One vector is turned by the same rotation once a step. Each row is the vector after some number of steps, and that number follows the row.
The counts run from 0 to 235.
[162 108  94 139 135 112  94 133 157 123 146 107  99 137  92 114 205 114
 125 185  79 142 158  88 166 110 145 161 139 131 154 141 155 136 143 168
 141  97 111 115 133 141 136  85 125 143  98 165 128 163 177  93 128 143
 144 130 158  96 133 112 117 133 117 107 107 175 105 121 127  94 102 154
 127]
90
[139 124 101 124 128  95  87 120 157 113 161 139 118 118 103 101 213 115
 130 167 103 161 142 106 193  96 119 166 123 130 148 136 141 114 156 157
 150  71 113 109 125 129 109 104 137 115  88 158 138 159 168 115 102 149
 129 131 150 113 124 145 127 125 114 129 122 205 133 114  95  95 109 169
 114]
86
[156 106 111 120 122 113 108 147 141 140 144 102 106 139  65 113 195 108
 102 184  90 140 147 104 169  97 173 193 136 121 148  97 124 159 150 153
 149 115 121 102 111 119 150  98 142 119  92 142 125 139 172  92 120 180
 150 122 151 115 136 116 129 163 115 128 104 148 109 111 152 101  95 152
 123]
202
[125 121 110 145 105 118 101 155 159 142 154 110 108 120  79 145 197 132
 122 177 104 158 159  94 198 122 145 151 136 124 139 122 130 146 137 152
 123  91 106 104 130 135 150  93 141 138  98 153  90 166 159 128 116 167
 122 161 169 113 133 117 106 153 130 136 114 184 102 123 127 102  99 170
 111]
22
[145 115  94 113 143 109  87 116 122  96 116 103 107 107  67 106 207 109
 102 184 120 160 127 112 153 106 171 163 136 101 133  79 140 123 160 162
 130  85  96 113 127 108 120  97 151 138  77 155  92 136 132 152 118 159
 124 150 156 136 145 147 141 124 120 142 132 168 132 130 159  94 116 152
  98]
66
[171  89  79 131 151 147  91 116 144  87 143 128 122  81  85 149 197 112
 103 191 116 158 149 110 184  94 140 147 154 108 134 117 128 133 151 134
 154  75 121 110 123 117 133  90 165 132 117 175 117 160 142 133 116 159
 112 110 127 146 137 117 107 119 127 115 110 178 115 110 118 108 119 126
 112]
221
[143 108 116 142 128 112 105 153 161  94 157 112 125  90  90 137 194 151
 118 187  97 140 149  99 200 102 121 138 152 141 119 114 138 134 158 144
 120  82 106 120 140 118 123 111 151 141  99 166 115 160 149 133  97 141
 116 150 173 124 128 129 101 168 129 148 106 181 130 126 123 122 100 180
 111]
164
[146 105  88 135 137 102  84 123 128 105 114 119 111 108  91 133 199 123
 108 178 120 164 136 100 168 108 148 177 151 135 136 114 152 103 156 149
 130  64 104 125 109 134 105 106 148 126  80 162 129 151 130 151 104 151
 118 130 151 126 109 149 141 111 125 121  96 214 129 125 110  89 126 167
 110]
97
[156 109 102 144 124 124  91 137 157 114 174 101  95 115 100 109 180 119
 121 193 102 119 139  97 152 120 142 147 128 114 140 117 130 141 133 156
 133  70 109 127 127 142 136  60 148 132  96 162  91 155 159 116 108 152
 109 135 116 100 135 135 124 148 122 114 122 189  79 131 123  84  88 172
 121]
159
[147 116  89 119 137 118  73 111 144 111 138 100 119 107  75 109 204 110
 141 171 121 178 122 104 157 100 133 140 128 123 156 124 139 114 138 150
 170  65 100 114 110 126 114  80 141 119 109 154 109 160 162 130 118 161
  97 142 130 133 130 124 139 124 120 113 128 201 118 119 102  82 100 151
 120]
224
[161 112 114 140 133 108  94 171 133  95 128 106 119 127  73 115 184 127
 106 196  89 159 161  93 165 130 153 130 148 136 155 115 175 102 157 156
 143 101 115 120 122 146 131  86 126 133 104 140 144 143 130 128 144 150
 169 176 162 135 150 116 114 103 121  99 122 175 121 144 134  87 103 139
 123]
104
[163  90 108 134 126 101  69 131 134  89 110 117 126 131  85 116 182 132
 100 171  85 147 128  86 194 114 137 137 135 106 152 121 141 125 157 157
 129  84 128 137 129 140 119 103 121 142 100 158 164 152 163 127 105 153
 146 178 169 147 150 106 123 108 121 140 120 167 111 133 165 104 118 118
 117]
120
[148 111  99 124 112 133  84 149 149 109 146 106 128  92  67 114 195 103
 133 181 107 176 150 101 167 107 120 130 126 124 152 117 136 126 144 152
 168  76 103 101 113 113 131  90 154 119 120 132 118 167 158 140 133 165
 122 137 136 154 153 108 114 139 136 104 126 192 117 115  95  97  88 143
 113]
225
[141 129  99 124 117 147  87 150 138 127 139 115 108 104  54 124 189 123
 105 192 129 161 144 118 183 113 156 140 126  91 138  91 110 123 149 148
 153  88 105 101 113 122 145  78 146 129 105 142  81 145 155 140 119 177
 123 152 136 140 154 124 117 143 134 152 129 171 113 121 115  82 105 163
  84]
145
[169 120 100 146 122 146 115 152 154 124 141 106 114  89  64 142 187 114
 121 201 113 120 131  89 141 116 160 115 129  78 144 100 139 111 152 170
 148  70 106 113 145 106 143  83 151 139 125 159 117 136 158 119 110 150
 136 158 128 116 153 108 128 135 127 120 120 194 110 118 120  83 114 147
 118]
157
[173  92 110 144 129 117 115 172 127  98 124 108 105 115  99 136 164 127
  84 223  96 120 150  94 149 132 165 135 142 113 127  80 167 109 156 152
 119  82 112 126 130 125 129  80 152 136  86 165 126 134 111 142 104 140
 157 166 136 127 151 136 122 123 109 119 128 187 109 150 130  76 108 151
 115]
173
[176 117 123 146 110 119 100 133 157 127 157 119 126  82  60 119 181 118
 116 189 115 115 141  90 147  88 151 138 145  96 141 102 120 120 141 149
 148  61 111 109 118 143 125  89 153 119 106 157 140 141 171  97 106 176
 134 128 158 127 118 113 123 125 151 105 100 178  98 125 124 101 114 106
 117]
14
[147 116 112 122 113 108  92 148 152 131 150 134 110 111  79 105 209 104
 139 177  99 162 148  98 193  95 120 154 120 128 154 133 142 111 155 150
 154  86  98  89 133 109 128 112 138 123  95 147 145 153 172 121 113 155
 147 139 160 133 129 112 121 138 133 130 123 197 140 114  89  94 104 167
 108]
87
[135 117 104 128 115  83  87 133 142 114 129  82 111  97  72 102 209 135
 104 153 111 142 118 111 151 117 143 156 153 119 163  87 122 125 161 168
 131  71 127 107  98 105 127  98 172 116  89 137 121 144 128 148 119 179
 118 160 135 130 148 144 153 157 105 133 115 182 116 123 168 107 109 147
 125]
192
[145 106  94 138 128 123  85 156 137 109 128  86 115 111  73 137 172 133
  99 203 108 156 138  94 156 134 166 118 135 100 158  96 154 115 138 159
 134  82 115 126 111 126 135  70 151 138  99 152  94 139 125 165 134 160
 137 188 130 130 142 129 133 124 115 118 128 188 102 143 129  74 100 148
  95]
35
[145 145 121 128 148 104  79 138 172  93 146 124 114 118  67 102 203 159
 117 181 111 132 126 114 187 104 133 126 151 117 150  87 111  81 153 154
 140  71 100 119 117 143 108  86 140 131  90 155 121 125 130 123 129 159
 127 181 170 127 141 147 126 128 139 134 113 167 134 129 138 106 104 148
  98]
150
[151 111 109 142 110 119 101 165 150 128 162 110  91 100  88 114 173 132
 121 187  97 115 138  95 175 129 137 137 130 126 146  92 118 131 148 141
 136  75 111 126 119 131 135  77 159 133  90 142  85 147 135 129 108 168
 112 142 124 117 132 126 121 168 144 126 117 193  95 125 106  87  86 176
 108]
160
[152 120 125 158 123 105  93 153 155 112 156  90 135 112  71 130 171 132
 116 203  97 145 156  92 166  92 147 133 153 122 141 117 142 131 128 145
 123  93 114 112 134 150 114  96 144 138  88 159 118 158 152 127 140 147
 140 161 190 121 115 123 106 125 153 100 106 173 104 142 135 110  92 124
 114]
25
[152 123 107 138 135 133  67 128 158  87 157 108 123 122  75 109 192 134
 112 195 104 152 152 109 165 117 143 115 130 100 149 117 132 130 141 165
 132  77 117 115 127 156 125  76 143 132 103 161  68 165 158 138 146 139
 126 161 152 126 153 138 109 108 128 121 143 168 106 145 156  97 102 132
 100]
147
[139 111 108 145 131 112  90 169 161  89 152  98 117 108  83 131 180 170
  97 179 105 141 145 117 207 128 133 127 166 134 141  94 140 124 155 134
 144  85 134 126 102 128 133  80 160 129  90 144 120 140 111 151 123 166
 113 182 142 136 142 143 115 162 118 129 111 170 121 128 137  98  86 166
 107]
38
[152 120  94 145 144 133 100 137 153 114 157 102  86  88  78 113 212 118
 104 179 111 134 145 106 160 120 142 159 168 129 157  92 119 133 156 163
 148  74 113 105 110 111 152  88 168 128 118 157 102 135 129 119 124 175
 118 120 128 114 147 128 115 153 118 122 115 174 114 108 150 106 117 156
 124]
80
[148 124 105 140  99 129 108 161 142 140 130 126 122  97  77 150 175 129
 114 187 114 145 146  96 175 119 147 133 118  96 143  94 124 107 162 160
 116  54  99 111 127 124 126 104 150 134  97 146 104 141 154 145  93 152
 141 154 135 134 140 119 128 113 136 140 123 209 110 126 105  78 120 160
 102]
19
[153  89 119 136 134  95  60 132 142  77 145 116 144 115  85 116 184 145
 108 189  94 153 128 112 195  97 127 125 143 123 142 105 149 116 142 122
 150  81 120 120 115 136 108  95 148 137  73 155 161 144 136 150 111 156
 124 185 160 155 121 136 135 131 127 123 111 170 127 132 127 111  96 121
  95]
40
[166  86 106 134 119 115  89 134 143  99 159  89 112 125 108 117 171 127
  94 195  87 116 132 102 161 116 151 149 125  99 142 110 139 159 150 144
 144  77 136 136 118 132 132  59 163 114  83 154 128 150 160 110  99 165
 115 151 108 121 141 136 139 155  99 108 125 164  91 122 144  92  87 153
 117]
48
[157 100 112 134 124 121 104 138 156 112 119 105 121 110  65 134 203 137
  92 155 106 133 143 104 194 117 157 168 156 114 130 113 116 148 171 141
 143  95 136 122 119 125 144  98 136 133 120 148 156 149 166 101  90 176
 121 159 176 133 144  92 122 160 102 133  89 157 105 113 162 110 112 145
 129]
122
[154 108 101 138 124 128 112 138 148  86 152 118 137 102  83 140 187 124
  85 188  99 139 164 117 159 102 148 184 157 129 131  94 119 156 168 149
 122  90 128 107  97 123 132 106 181 112  96 159 103 155 133 118 117 170
 137 101 141 125 149 139 113 139 122 113 107 175 121 119 145 112 106 146
 128]
206
[172 101  99 139 147 112 109 167 141 116 121 123 102 111  78 136 185 147
  84 190 107 136 150 108 193 127 159 169 168 130 139  95 149 115 170 134
 158  93 122 128  95 146 136  88 146 128 102 152 167 133 114 121 101 178
 131 153 152 127 139 113 117 134 109 129  90 162 131 119 133  97 117 152
 121]
107
[138 121 126 132 142  88  90 141 148 101 145  88 120 111  79  95 193 140
 113 171 115 153 138 111 153 116 147 142 155 127 128 102 163 107 144 150
 149  86 132 116 100 131 109  80 150 110  91 146 149 143 146 137 128 148
 112 201 158 128 135 153 145 138  87 119 120 176 128 146 137 109 101 150
 120]
181
[170  95  96 156 124 122 119 152 149  99 145 110 116  81  86 151 189 138
  95 196 101 129 155  87 170 114 136 179 169 140 136 100 151 137 159 146
 124  70 115 121 115 130 140 103 162 132 103 163 126 151 121 123 105 150
 130  98 146 122 130 116 108 131 127 104  89 191 116 114 120 104 118 151
 125]
95
[145 128 106 128 141 110 119 140 149  97 131 121 131 107  76 144 199 142
  92 176 113 153 151 127 170 104 158 185 158 130 129  85 112 122 179 153
 128  69 121 113  86 119 123 103 167 114  97 144 110 145 121 140 117 162
 126 121 137 132 151 158 130 131 119 128 101 197 141 117 139 100 114 166
 118]
207
[178  91 120 115 129 117 107 144 124  87 121 120 122 126  77 121 185 119
  92 201  91 125 147 108 142 114 170 158 131  93 132  84 150 117 169 169
 119  92 125 135 138 116 124  92 157 130  75 158 128 134 140 126 107 148
 174 138 136 138 171 135 140 114 116 125 133 172 116 137 156  86 109 153
 118]
62
[156 130  93 126 142 120  93 116 142 101 129 108 102  99  75 119 200 119
  99 173 146 143 139 120 128 124 166 166 146 101 134 103 132 119 157 158
 164  72 132 120 111 147 126  63 156  99 112 163 105 146 163 105 106 162
  97 150 149 120 141 143 138 117  96 122 112 175 107 137 137  89 124 144
 124]
1
[183  84 107 153 126 115 103 136 140 101 144 111 120 102  92 135 175 110
 108 213  85 135 146  78 154 101 138 165 158 133 154 103 148 132 143 148
 117  72 105 132 121 147 121  96 155 142  95 166 130 152 134 121 114 149
 142 106 143 117 118 119 119 123 143  92  99 187 100 122 126  93 121 130
 128]
94
[165 108 111 139 126 111 109 155 137 120 145 123 138 118  82 141 175 135
 109 207 102 134 150 107 167  90 162 158 138 101 119 102 156 110 138 114
 153  92 116 123 113 144 110  89 147 118  76 161 155 125 154 118 101 157
 132 157 159 138 103 134 132 128 133 118  92 191 122 121  80  94 110 128
  94]
29
